Here is a table of points, one per row:
(-0.20, -0.67, 0.52, -0.94, 1.07, 0.20, 0.84, 0.34, -1.32, 0.56, 0.30, 0.93, -0.28, 0.66, -1.05, 0.54, 0.86, 1.26, 1.35, 0.04, 0.05, -0.12, 0.54, 0.39)
(-0.84, -1.09, -0.27, -0.04, 0.48, -0.83, -0.19, -0.02, -0.19, 0.20, 0.39, -0.38, -0.95, -1.23, 1.34, -0.28, 1.14, 0.95, -1.72, 0.44, -0.26, 1.24, -0.96, -1.85)
(0.34, -0.35, 0.34, 0.10, -0.83, 0.06, 1.86, 0.15, -0.48, -0.73, 0.53, 0.63, -1.35, 0.47, -0.70, -0.66, 0.37, 0.00, 0.22, 0.75, 0.38, 0.13, 0.70, 0.12)
(0.34, -0.65, 0.26, 0.42, -5.15, 0.28, -1.03, -0.20, 0.59, 0.54, 0.08, -0.44, 0.28, 0.09, -0.27, 0.17, 0.28, 0.25, 0.16, 0.10, 0.55, 0.56, -0.89, 0.17)
(0.55, 0.08, 0.56, -0.55, -0.17, 0.47, 0.56, -2.24, -0.35, 0.44, -0.45, 1.18, -0.07, 0.22, -0.26, 0.83, 1.11, -0.14, -1.19, -4.83, 0.20, 0.34, -0.29, 0.06)
(-0.09, 1.61, -0.90, -1.88, -0.45, -0.19, 0.29, 1.14, -0.71, -0.78, -0.17, -0.50, -2.33, 0.32, -0.42, -1.04, 0.19, -1.57, -0.35, 0.73, -0.68, 0.85, 0.48, -1.27)
(0.41, -0.78, 0.68, -0.45, -0.03, 0.52, -0.81, -0.37, 0.70, -4.18, 0.43, -0.89, -0.39, -0.71, -0.21, 0.38, -0.37, 0.72, 0.32, 0.41, 0.46, -1.81, 0.28, 1.15)
(1.04, -1.15, 1.09, 0.82, 0.74, -0.28, -0.46, -0.72, -0.50, 1.08, -0.32, -1.11, -2.17, 1.06, 0.23, -2.40, -0.29, -0.67, 1.14, 0.56, 0.52, 0.19, -0.24, 0.43)
(2.12, 2.00, -0.82, -0.53, 0.06, -3.37, -0.03, -0.85, 2.04, 0.33, 0.17, 0.14, -0.12, -0.12, 0.37, -1.85, 0.16, 0.11, 0.02, -0.55, 0.50, -0.15, -1.36, -0.17)
(0.55, 1.51, 1.94, 0.44, 1.30, -1.80, -0.40, 0.71, 0.36, 0.75, 0.42, -0.18, 0.34, -0.10, -0.32, 0.19, 0.41, 1.01, -0.18, -0.04, 1.46, 0.27, 0.87, 0.21)
(-0.11, -0.95, -1.21, -0.60, 0.05, 1.99, -1.58, -0.65, -1.56, -0.29, 1.48, 0.11, -0.55, 2.11, 0.07, -0.80, -0.78, 1.27, -0.28, 0.93, -0.01, 0.22, -1.22, 0.52)
(1.42, 0.06, -0.73, 0.16, 0.35, -1.21, -0.09, 1.62, 2.47, -1.05, 0.97, -0.09, 0.46, 1.20, -0.19, 0.96, -0.03, 0.24, -0.21, -0.09, -0.23, 0.99, 0.28, -0.38)
(1.29, -1.32, -0.72, 0.13, -0.66, 0.06, -0.42, 0.57, -3.03, 0.01, 0.89, 0.43, -0.72, -2.03, 0.47, -0.08, -0.44, -0.12, 0.89, -0.22, -0.03, 0.35, 1.25, -0.22)
(0.58, 0.54, -0.22, 0.24, -0.06, 0.05, -0.21, -0.62, -0.01, 0.68, 1.07, 0.83, -0.22, 0.22, -2.17, -0.03, -3.31, 0.42, -1.63, -0.37, -0.39, 0.46, -0.08, 0.16)
(-0.30, -0.88, -0.84, 0.99, 0.11, 0.10, -0.99, -0.44, -0.54, 0.48, -0.05, -1.24, -0.06, 2.39, 0.07, 0.11, 0.22, -0.86, -0.49, -0.55, 0.35, -0.09, 2.79, -0.96)
(0.21, 0.17, -0.79, 0.24, -0.02, 0.09, -0.40, -0.47, -0.25, 2.13, 1.36, 0.43, 0.70, -0.46, 0.16, -0.02, 0.47, 0.75, -1.19, -0.12, -2.72, 0.18, -0.66, -0.83)
(-0.55, 0.72, 2.82, -1.22, 0.26, 0.51, -0.22, -0.51, -0.66, 0.17, -0.61, -0.19, 0.34, -0.09, -0.18, 0.28, -0.32, -2.07, -0.13, 1.52, -1.34, -0.41, 0.08, -1.20)
(-0.08, 0.56, 0.66, 0.30, -1.33, 0.98, 0.41, -0.60, 0.94, 0.94, -0.35, -0.64, -1.27, -0.94, 2.17, -0.25, 0.24, 0.74, 0.42, 1.32, -0.29, 2.47, 1.99, 1.17)
(0.89, -0.05, -0.58, -0.08, 0.43, 0.56, 2.74, 0.20, -0.11, -1.57, 1.62, 0.00, 0.89, 1.09, 0.65, 1.45, 1.01, -0.59, -0.13, 1.01, -0.21, -0.29, -0.53, 0.29)
(1.44, 0.39, 0.45, 0.15, -0.60, 0.98, -0.03, -1.41, 0.98, -0.01, -0.04, 2.00, -0.57, -0.15, -1.85, 0.02, 0.74, 0.21, 0.79, 0.23, 0.74, -4.00, -0.19, -0.65)
(-0.20, 0.61, -0.58, 0.51, 0.73, 0.17, 0.21, 0.60, 0.01, -0.11, -2.30, -0.38, 0.15, 1.81, -0.68, -1.02, -0.17, -0.48, 0.62, -0.05, 0.16, -0.33, -0.67, -1.04)
(-0.71, -0.54, -1.62, 0.25, -0.55, -1.23, -0.95, 0.41, 0.81, -1.04, 0.00, 0.13, -0.07, -0.62, -1.00, 0.26, 0.27, 0.67, 0.45, -0.82, 0.13, -2.00, 1.70, 0.37)
(-1.31, 1.74, 2.42, 0.16, -1.01, -1.41, 0.01, 0.41, -0.70, -0.75, 0.09, -0.74, 0.60, 1.91, -0.02, 0.11, -0.64, -0.40, -0.54, -0.31, 1.74, -0.24, -0.67, -0.14)
(-3.19, 0.43, 0.22, -0.08, 0.48, -0.65, -0.32, 0.44, -0.74, 0.11, -0.45, -0.54, -1.49, -0.32, 1.68, 0.50, -0.12, 0.77, 1.89, -0.99, -0.45, -0.43, -0.87, -0.42)
(-0.40, 0.59, -0.04, 0.17, -0.48, 0.44, 1.43, -0.91, 0.59, -0.71, -0.08, -0.24, -0.68, 0.62, 0.96, -0.22, -0.45, -0.19, 0.23, -2.51, -3.04, 1.04, -0.19, 1.53)
(-0.19, 0.97, -0.96, 1.72, -0.21, 1.23, 0.33, 0.27, -0.94, 0.88, 0.14, -0.51, 0.85, -0.33, 2.14, -0.04, -0.18, -0.45, 0.34, 0.51, 0.42, -0.29, -1.94, 0.30)
(-0.66, -0.88, -0.63, -4.99, -0.54, -0.26, -0.33, 0.15, 0.63, 1.51, -0.20, -0.27, 0.61, -0.55, -0.25, 0.94, -0.39, -0.64, 0.86, 0.64, 1.73, -0.44, 0.18, 1.38)
(0.08, 0.72, 0.04, -0.46, -0.12, 0.99, 2.15, 0.70, -0.50, 0.81, 1.12, 0.04, 0.75, 0.13, -0.41, -0.39, 0.47, 0.33, -0.68, 0.22, 1.24, 0.01, 0.19, 1.22)
(-0.22, -1.45, -1.38, 0.49, 0.24, -0.57, 0.56, -0.36, -1.89, 0.07, -0.49, -0.11, -1.57, -0.07, 0.71, 0.60, 0.74, 0.62, -0.29, 0.38, 1.14, -0.32, -1.75, 1.38)
(-1.04, -0.26, -0.52, 0.02, 0.58, 0.78, 0.46, 1.42, 0.38, 0.96, 0.31, -1.16, -2.58, -1.44, -0.36, -1.30, 0.41, -0.04, -0.82, 0.35, 0.25, -1.57, 0.66, -0.42)
(-0.07, -0.58, 0.36, 1.53, -0.32, -0.89, 0.59, -0.17, 0.11, 2.16, -0.12, -0.18, 0.32, -0.40, -0.55, 0.17, -0.57, -0.38, 0.67, 0.81, -4.36, -0.88, -0.59, 1.45)
(-0.32, -0.41, 0.02, -0.62, -0.29, -0.24, -3.38, 0.68, 0.22, -1.50, -0.06, 0.35, -0.02, 0.57, -0.14, -0.39, 0.93, -1.31, -1.37, 0.29, -0.66, 0.01, -0.33, 0.68)
(1.04, 0.46, 0.38, 0.19, -0.85, -2.30, -0.32, -0.04, -0.26, -0.40, 0.36, -0.27, 1.87, -0.26, 1.12, 1.90, -0.27, -0.81, 0.57, 0.07, -0.52, -1.23, 0.47, -0.57)
(-2.09, -0.04, -0.26, 0.94, -0.28, -0.29, -0.27, 0.05, 0.82, -0.57, 0.30, 0.86, 0.38, -1.83, -1.63, -0.33, 0.29, -0.53, 1.29, 0.87, 0.25, 2.59, -1.98, 0.80)
(0.79, -2.46, 0.12, -0.66, 0.31, 0.29, 0.25, 0.06, -0.60, -0.80, -2.15, 0.34, 1.63, -0.60, 0.28, -3.51, 0.20, 0.14, 0.36, -0.28, 0.03, 0.61, 0.70, -0.50)
(0.15, -1.42, -2.69, -0.83, -0.21, 0.61, 0.12, -0.37, 0.28, -0.10, -3.04, 0.17, 0.52, 0.20, 0.72, 0.35, -0.28, -0.02, -0.58, 0.58, -0.06, -0.19, -0.47, 0.28)
(-0.16, 0.51, 0.20, 0.88, 0.75, 0.27, -0.45, 0.69, 0.00, 0.22, 1.08, 0.13, -0.18, -0.69, 0.63, -0.30, 0.76, -5.13, -0.11, -0.41, 0.97, -0.01, 0.23, -0.18)
(1.33, 0.99, -0.92, 1.31, 0.05, 1.42, -0.68, 0.42, 0.11, 0.37, -1.69, 1.40, -0.49, -0.37, -0.20, 1.21, -1.38, 0.48, 0.67, -1.02, 0.54, 0.38, 1.37, 0.36)
(0.29, 1.03, 0.71, -0.49, 0.47, -1.70, 0.29, -1.07, 0.23, -0.09, -0.46, 0.30, -0.52, 1.22, -0.24, 2.65, 0.78, 0.41, -0.30, 0.32, 0.14, 0.42, 0.79, -0.40)
These points spread out most along one direction. Take the direction at right angles to it along which they spread out most. Then take the direction at right angles to both along which they spread out most. Go by this last direction. How far along it is each point below, from 0 to 99? The average is 50, and the first point in the table lies past the average. One standard deviation of the points above along it is 16.
(0.15, 0.70, 0.57, 0.21, 0.63, 0.30, -0.15, 0.91, 0.58, 0.34, 0.33, -0.90, 2.02, 0.09, -0.02, -0.70, -0.36, 1.03, -2.05, -1.50, -0.10, -1.59, 0.84, 2.23) 63
(-0.69, -0.64, 1.07, 0.08, 0.07, 1.45, -0.36, -0.24, -0.43, -0.61, -0.47, -0.68, -0.49, -2.75, -1.62, 0.84, 0.43, 0.47, -0.94, -0.38, -0.17, 0.83, -2.01, -0.25) 53
(-0.36, 0.27, -0.73, 1.04, -0.03, -0.01, -0.63, 1.44, -1.23, 0.10, -3.58, 0.05, 0.53, -0.02, -0.72, 0.41, 0.41, 0.59, -0.43, 0.80, 0.34, -0.02, 0.06, 0.13) 53
(2.00, 1.53, -0.36, 0.08, 1.49, 0.18, -0.18, 0.08, -0.23, -1.26, -0.57, -0.03, 0.27, -0.27, -1.52, 0.80, 0.91, 0.96, -0.47, 0.50, -0.37, 0.35, 0.57, 1.11) 62
(-1.46, -0.55, -0.16, 0.33, -1.78, -0.59, 2.63, 0.69, -1.32, -0.56, 0.64, 1.17, 1.35, 0.07, -0.42, -1.13, -0.03, 1.28, -0.43, 0.05, 0.02, -0.10, 0.59, -0.88) 58
(1.64, -1.13, 2.78, -0.59, 0.52, 0.63, -0.06, 2.15, 0.52, 0.47, 0.71, 0.47, 0.28, 0.00, 1.88, 0.43, 0.44, 0.63, 0.33, 0.05, -0.10, 0.22, -0.89, -0.78) 40
(-1.57, 1.16, -0.20, -0.40, -0.39, 1.84, -0.36, 1.15, 1.83, 0.34, -0.24, 1.53, -0.47, -0.25, 2.29, -0.43, -0.13, 0.82, 0.65, 0.90, 0.09, -0.21, -0.64, -1.61) 41
(-0.66, 0.51, -0.12, -1.23, 1.39, 0.17, -1.73, 0.25, -0.56, -0.14, 1.40, 1.23, 1.97, 0.60, -0.18, -0.36, 1.25, 0.26, 3.06, -0.24, -0.11, 0.95, 0.09, 0.46) 46
(-0.77, -2.10, 0.62, 1.33, 0.95, -0.34, 0.42, 0.14, 3.22, 0.97, 0.82, -0.08, 0.31, 1.78, -0.63, 1.09, 0.61, -1.02, -0.07, -0.41, 0.50, 0.56, 0.42, -0.49) 46
(-0.73, 0.67, -0.11, 1.04, 1.20, -0.09, -0.30, -4.15, 0.27, -0.20, 0.32, 1.20, 1.20, -1.01, 1.02, -0.16, -0.69, 0.13, -1.74, 0.88, 0.50, -0.08, 1.70, 0.30) 60
(0.05, -0.88, 0.13, 0.28, 1.14, -0.01, 0.62, -0.34, 0.08, -0.53, 0.14, 0.38, 0.12, -0.81, 0.20, 0.57, -4.94, -0.17, -0.98, -0.82, 0.41, 0.22, -0.49, -0.51) 60
(0.27, 0.70, -0.57, 0.10, 0.48, 0.63, 0.57, -1.10, 0.32, 0.34, 0.41, -4.69, 0.89, -0.43, -0.96, -0.06, 0.03, 0.05, 1.97, 0.28, 0.31, 0.38, 0.08, -2.95) 34
